a = ((122, 142, 123, 150, 133, 132, 128, 154, 125, 126, 151, 149, 120, 147, 121), (120, 125, 126, 124, 117, 122, 130, 122, 145, 135, 125, 119, 119, 123, 111), (128, 125, 127, 126, 133, 134, 128, 129, 133, 129, 125, 130, 127, 128, 130))
Which number is the entry just left of the centre entry?
A: 130
Which number is the entry just right of the centre entry?
A: 145
Which number is the maximum?
A: 154
The entry just left of the smallest entry is 123
Which number is the entry just right of 134?
A: 128

x = [129 144 133 153 133 134 132 147 122 129 153 144 131 151 130]
The 1st entry from the right -> 130
What is the 3rd entry from the left?
Answer: 133

array([[128, 132, 118, 128, 127, 128, 129, 128, 128, 127, 129, 125, 128,
        128],
       [128, 131, 123, 128, 127, 128, 128, 130, 128, 128, 129, 127, 129,
        128],
       [130, 129, 127, 128, 125, 130, 128, 131, 128, 126, 127, 129, 126,
        127],
       [128, 141, 111, 128, 123, 127, 128, 130, 128, 125, 128, 129, 126,
        127],
       [129, 125, 108, 127, 124, 129, 130, 126, 128, 125, 128, 125, 127,
        129],
       [128, 127, 105, 128, 124, 126, 127, 131, 128, 123, 128, 130, 126,
        131],
       [126, 133, 106, 128, 128, 125, 129, 129, 128, 120, 128, 131, 129,
        127],
       [128, 134, 125, 128, 127, 128, 129, 128, 128, 130, 128, 125, 127,
        129],
       [128, 128, 119, 128, 128, 129, 129, 128, 128, 127, 128, 126, 129,
        129],
       [128, 130, 116, 129, 129, 128, 128, 129, 130, 130, 128, 126, 130,
        129]])
The entry just right of the smallest entry is 128
The entry just left of the smallest entry -> 127
The smallest entry is 105
Find the maximum.
Answer: 141
